In the rows, zero is written as 128.
Each path below is one point turned by a fixed rotation once a step. After each direction that follows a path, write how fast that rotation turns it, in deg/step (0 if it stays still).
Each turn is a multiple of 5 degrees from 10 to 175, or 0.
Each row of a path follows its step; steps can be skipped.
path 1
step 0: [134 120 122 130 131 133 130 115 127 138 119 137 132 135 122 118 135 121
 126 142 143 117 137 137 126 129 125 124 129 124 123 131 141 123 122 123
 130 125 128 129 141 132 131 127 121 137 131 132]
step 1: [122 113 125 128 129 125 126 136 120 123 132 137 136 124 120 130 137 130
 127 131 128 122 131 128 120 140 123 122 131 141 134 129 126 130 132 118
 120 143 122 129 125 115 136 131 135 130 142 136]
step 2: [120 129 127 120 131 128 133 120 124 141 129 121 119 131 116 124 126 134
 129 133 129 116 123 127 122 136 132 129 128 124 117 128 152 121 129 129
 113 135 138 125 128 123 124 137 126 137 124 131]
step 3: [132 131 129 141 142 118 125 133 119 117 120 130 128 127 118 131 124 128
 124 135 145 115 133 125 120 131 123 122 122 129 137 138 127 125 135 126
 118 131 128 127 143 122 122 127 128 123 133 129]
step 4: [116 127 121 123 124 127 123 133 123 123 120 130 127 126 114 118 131 138
 125 137 124 123 135 123 125 125 145 131 120 134 121 120 134 127 130 129
 125 135 132 124 124 125 130 131 143 116 119 141]
step 5: [138 131 135 136 133 127 131 123 124 120 131 125 128 130 112 127 119 129
 139 132 122 118 128 134 124 130 131 111 124 129 120 131 126 135 123 137
 110 123 138 114 130 126 130 121 127 129 125 125]
step 6: [121 120 128 136 132 134 119 131 135 122 129 124 120 132 116 122 136 125
 132 136 138 118 127 130 131 111 136 132 115 137 131 131 123 131 116 133
 139 137 131 126 141 129 125 131 136 132 131 135]
step 7: [127 125 119 134 131 133 133 121 126 126 131 130 135 126 135 118 129 133
 131 133 116 107 133 145 124 127 134 130 126 126 118 122 114 133 126 133
 114 135 121 128 120 119 127 125 131 126 128 132]
step 8: [122 129 133 130 138 135 134 135 122 119 140 123 125 129 115 121 118 126
 136 129 123 125 119 131 128 129 133 142 124 137 135 136 133 128 113 138
 129 129 130 130 124 115 127 136 125 137 132 117]
step 9: [134 126 112 140 134 131 128 119 131 120 127 127 121 142 131 123 128 137
 125 136 136 124 129 142 130 132 132 136 120 125 123 124 124 122 131 135
 128 124 128 137 131 129 112 139 123 119 134 132]
[129 128 127 129 127 128 127 128 125 124 127 129 129 131 127 127 125 126
 125 131 127 133 131 130 130 129 129 127 127 130 128 128 131 128 128 129
 129 124 130 128 127 130 129 128 128 124 126 128]  70
[129 126 128 131 127 127 128 127 128 127 127 130 128 128 130 133 129 128
 129 129 128 127 124 128 129 129 130 129 130 130 128 123 128 127 129 129
 132 130 127 129 131 126 129 129 131 124 129 131]  130
[128 128 128 129 130 127 129 127 127 130 130 134 131 125 128 127 127 135
 130 127 127 130 131 128 130 126 128 130 127 129 128 127 130 129 128 127
 129 131 126 126 126 127 130 126 127 127 128 128]  115
path 2
step 0: [123 136 129 136 122 131 128 145 126 129 134 128 124 126 124 134 140 140
 129 136 130 132 133 127 134 115 120 127 128 129 117 126 132 141 124 128
 126 140 131 127 127 134 133 122 114 141 125 117]
step 1: [136 130 107 136 121 114 125 131 132 119 132 125 137 132 131 140 125 132
 126 127 129 124 110 130 132 123 133 132 124 126 124 126 132 138 138 124
 124 127 131 130 127 139 130 129 125 131 117 138]
step 2: [130 133 131 127 119 120 136 137 122 132 138 137 117 125 127 131 127 136
 120 131 126 112 126 120 124 124 120 115 137 124 119 117 122 123 122 124
 124 128 125 129 132 125 127 122 118 133 113 135]
step 3: [129 138 117 121 116 127 126 140 115 129 129 121 132 134 126 133 128 128
 134 126 130 127 134 129 138 133 137 127 131 127 117 124 139 145 129 113
 126 127 137 135 132 127 120 134 121 134 124 121]
step 4: [125 130 124 138 120 116 131 135 135 128 131 134 139 131 136 130 126 128
 113 135 118 123 122 136 127 129 132 118 118 109 118 125 124 125 132 124
 132 135 128 132 120 126 125 123 119 131 121 119]
step 5: [130 133 126 124 123 120 124 133 113 130 134 132 129 129 127 135 127 126
 141 117 125 127 115 125 135 135 117 120 135 129 120 128 119 128 134 117
 138 127 121 140 130 128 133 118 121 141 128 130]
step 6: [131 133 129 136 132 118 134 146 119 122 131 137 130 134 121 129 144 125
 123 131 129 127 134 128 134 129 131 129 123 125 116 127 141 135 115 127
 129 132 122 136 124 144 122 125 124 131 123 120]
step 7: [117 138 118 135 121 119 121 133 131 119 137 122 142 126 124 145 119 136
 134 126 126 114 123 130 131 129 131 123 130 123 124 130 126 125 135 131
 135 119 122 126 121 135 120 123 130 135 121 127]
step 8: [138 140 131 125 118 117 133 137 122 140 121 135 122 130 138 130 126 137
 128 130 129 119 117 125 130 135 124 126 129 126 119 122 131 122 119 132
 125 125 115 131 143 137 131 123 128 136 123 120]
step 9: [121 134 107 134 122 121 128 136 114 120 128 126 132 139 122 122 138 135
 125 129 123 115 135 124 140 137 136 127 132 135 120 137 132 130 128 120
 132 128 129 124 130 121 128 124 129 129 126 119]
[127 130 128 122 129 127 130 128 126 130 130 127 123 130 129 130 129 131
 127 128 129 131 127 129 129 127 125 130 128 130 126 131 131 128 124 126
 130 128 129 128 129 127 127 126 127 127 130 127]  125
path 3
step 0: [138 120 140 130 131 133 131 131 131 131 119 131 127 144 131 133 134 131
 125 120 127 116 141 133 116 132 126 135 131 122 130 120 119 131 125 129
 135 136 125 141 133 129 128 108 120 125 126 126]
step 1: [118 132 133 125 127 125 129 133 122 141 122 118 136 128 131 116 117 131
 138 113 128 138 123 142 133 128 124 137 122 138 125 129 131 124 134 134
 130 136 122 127 121 133 140 117 129 126 126 136]
step 2: [133 139 122 118 120 132 115 127 123 124 136 115 136 127 119 138 125 133
 132 129 125 132 128 124 132 116 128 118 137 131 132 144 141 118 122 122
 124 119 124 135 122 124 133 123 123 128 132 127]
step 3: [143 125 137 134 123 121 126 114 121 119 121 127 123 117 119 129 131 132
 135 138 125 133 134 129 124 131 145 128 128 127 131 125 124 134 140 133
 118 128 129 141 129 123 118 138 127 127 138 129]
step 4: [114 136 125 132 121 125 138 147 128 122 122 135 121 125 123 116 142 134
 126 132 127 124 131 127 126 139 128 134 131 127 119 123 134 129 132 135
 122 134 128 115 127 119 121 126 124 140 133 121]
step 5: [113 127 128 117 135 133 124 127 130 127 134 138 135 142 130 142 119 129
 122 126 132 129 145 134 129 118 120 127 124 128 121 121 127 130 132 126
 128 124 141 125 121 124 128 132 136 143 125 120]
step 6: [129 118 132 121 133 125 124 113 121 138 126 127 119 126 130 123 126 127
 116 124 133 122 123 119 140 124 122 123 119 139 136 126 131 108 132 134
 126 131 126 132 141 133 123 136 132 128 118 124]
step 7: [135 134 127 129 132 114 124 132 139 132 127 125 127 133 124 122 127 118
 127 152 127 126 114 124 121 124 124 131 144 130 132 127 141 135 134 126
 137 128 129 124 137 136 127 123 129 121 122 130]
step 8: [131 126 121 134 137 121 132 133 121 126 132 144 125 132 127 123 119 127
 138 121 108 128 128 134 125 128 130 135 135 124 130 131 121 138 116 133
 137 112 129 128 123 121 127 136 133 116 130 125]
step 9: [127 115 117 135 119 137 134 133 126 126 118 123 135 116 125 131 137 123
 121 117 128 126 137 127 121 126 117 140 120 124 142 137 117 124 127 125
 121 122 135 123 127 121 130 122 127 123 118 136]
[129 129 131 127 132 126 125 129 126 127 129 131 131 129 129 131 128 127
 130 127 129 127 130 127 126 125 131 126 130 125 128 126 126 130 128 127
 130 128 127 132 129 125 131 129 128 129 127 126]  140
path 4
step 0: [138 134 114 129 134 123 135 138 130 123 123 131 129 118 131 130 134 115
 125 126 122 129 128 132 125 130 138 132 130 133 125 124 130 122 121 133
 127 123 116 140 124 139 129 127 120 121 122 136]
step 1: [137 137 123 129 132 122 134 122 121 128 117 137 123 138 134 127 134 118
 139 125 119 132 136 126 122 122 134 124 141 121 125 128 137 134 128 129
 125 118 128 133 125 135 132 126 124 138 133 134]
step 2: [128 139 124 144 129 124 130 124 133 127 114 136 126 135 137 123 127 123
 124 129 139 132 128 124 131 125 126 128 132 133 118 121 132 127 128 124
 119 131 142 135 128 136 131 127 113 123 123 131]
step 3: [122 130 119 131 147 130 130 123 128 128 118 134 130 134 138 128 127 129
 130 140 120 127 119 122 116 135 131 126 118 130 125 121 136 132 132 125
 126 134 127 129 129 128 137 133 115 129 132 135]
step 4: [123 127 124 118 125 134 128 126 137 130 114 134 118 135 135 140 123 127
 130 132 125 131 124 118 122 135 136 130 126 126 129 118 129 134 129 129
 129 137 144 131 123 133 120 118 126 135 123 128]
step 5: [122 125 123 131 131 132 131 141 136 128 121 130 122 125 138 129 128 130
 127 125 117 133 126 135 114 138 131 126 133 133 132 133 117 122 122 127
 132 137 142 131 120 131 138 129 119 122 125 126]
step 6: [123 121 122 125 143 129 131 124 128 133 126 131 120 132 129 136 126 120
 125 129 122 121 135 133 116 135 122 124 139 128 127 129 129 126 121 126
 131 126 144 139 122 122 132 133 141 137 131 133]
step 7: [130 120 130 127 127 134 131 129 129 136 125 128 137 133 131 125 131 131
 129 130 135 124 131 131 132 138 117 124 140 134 125 121 129 136 116 138
 132 129 143 141 124 127 137 127 126 124 113 128]
step 8: [116 125 122 122 144 122 121 129 131 136 129 119 128 128 124 130 127 132
 129 133 127 125 131 138 123 141 126 133 136 131 119 126 134 128 126 138
 131 120 125 133 137 132 143 121 120 126 125 127]
step 9: [121 123 134 120 127 121 117 133 114 138 123 123 125 125 133 132 124 132
 134 128 125 129 130 127 132 131 130 127 145 132 128 123 136 138 132 130
 126 125 143 126 139 122 127 121 123 138 127 127]
[128 125 129 125 129 129 126 130 128 125 129 130 126 128 128 129 126 127
 128 130 126 128 124 128 131 127 133 129 130 126 131 128 126 124 128 128
 129 130 129 128 124 126 127 131 128 127 127 128]  60
path 5
step 0: [132 132 127 136 120 117 124 138 117 129 139 131 140 120 127 120 129 123
 125 131 133 115 128 126 139 129 132 127 125 114 127 128 124 141 127 129
 134 134 131 131 122 127 131 130 118 129 132 129]
step 1: [136 136 117 130 130 132 126 123 120 129 131 125 142 131 127 127 124 128
 133 131 122 133 130 125 114 130 128 135 130 130 124 139 126 128 128 127
 108 120 130 114 133 123 125 132 121 126 119 128]
step 2: [129 127 131 124 116 136 129 135 124 128 117 126 129 140 126 125 126 124
 131 122 135 134 120 127 131 122 119 133 120 130 133 121 139 117 128 139
 125 138 119 128 124 115 138 128 125 124 134 128]
step 3: [130 130 133 131 123 119 128 134 123 139 133 124 127 122 128 118 134 127
 125 132 129 121 136 130 125 132 121 132 127 116 126 131 126 143 116 141
 134 143 126 125 130 138 129 125 128 125 126 121]
step 4: [142 127 123 125 119 129 126 119 116 123 129 136 138 126 130 131 128 119
 133 135 133 119 127 124 124 117 133 134 135 132 119 134 117 135 135 131
 122 118 128 118 132 123 127 127 126 119 127 134]
step 5: [129 121 131 129 122 139 127 134 124 123 126 122 137 136 126 121 121 134
 134 129 130 128 124 129 130 126 119 129 113 122 130 128 137 117 129 125
 124 134 130 115 122 126 127 143 115 131 134 124]
step 6: [133 136 130 129 127 116 124 127 122 136 132 132 132 134 123 120 136 120
 131 118 127 131 136 126 128 139 129 132 129 115 136 133 129 136 115 139
 124 135 124 134 125 117 139 127 125 129 128 124]
step 7: [129 135 120 133 121 130 129 136 114 127 132 122 134 127 126 129 129 125
 120 134 135 124 120 128 119 122 120 138 137 138 117 126 123 132 134 143
 119 128 133 119 129 128 126 120 131 120 122 132]
step 8: [135 121 130 121 122 134 124 131 131 133 118 133 135 125 139 122 117 122
 136 137 126 126 125 123 127 117 125 129 117 125 126 127 136 126 128 127
 133 136 117 117 128 128 132 135 115 122 124 123]
step 9: [135 134 130 129 114 126 132 125 117 125 130 122 132 132 124 119 140 138
 135 124 133 122 139 130 130 130 129 129 121 115 132 137 123 135 115 128
 125 130 123 130 133 123 128 129 128 128 140 127]
[129 129 129 127 127 125 126 130 128 128 130 129 128 129 125 131 123 128
 125 127 127 127 131 130 124 124 129 126 127 128 126 126 126 126 129 125
 126 128 126 125 129 129 130 127 126 128 127 130]  110
[130 128 128 125 128 127 130 131 131 126 129 128 127 128 129 128 128 128
 129 129 128 124 130 129 131 131 124 127 128 124 130 127 131 130 126 127
 127 129 126 128 127 127 131 128 130 131 127 131]  120
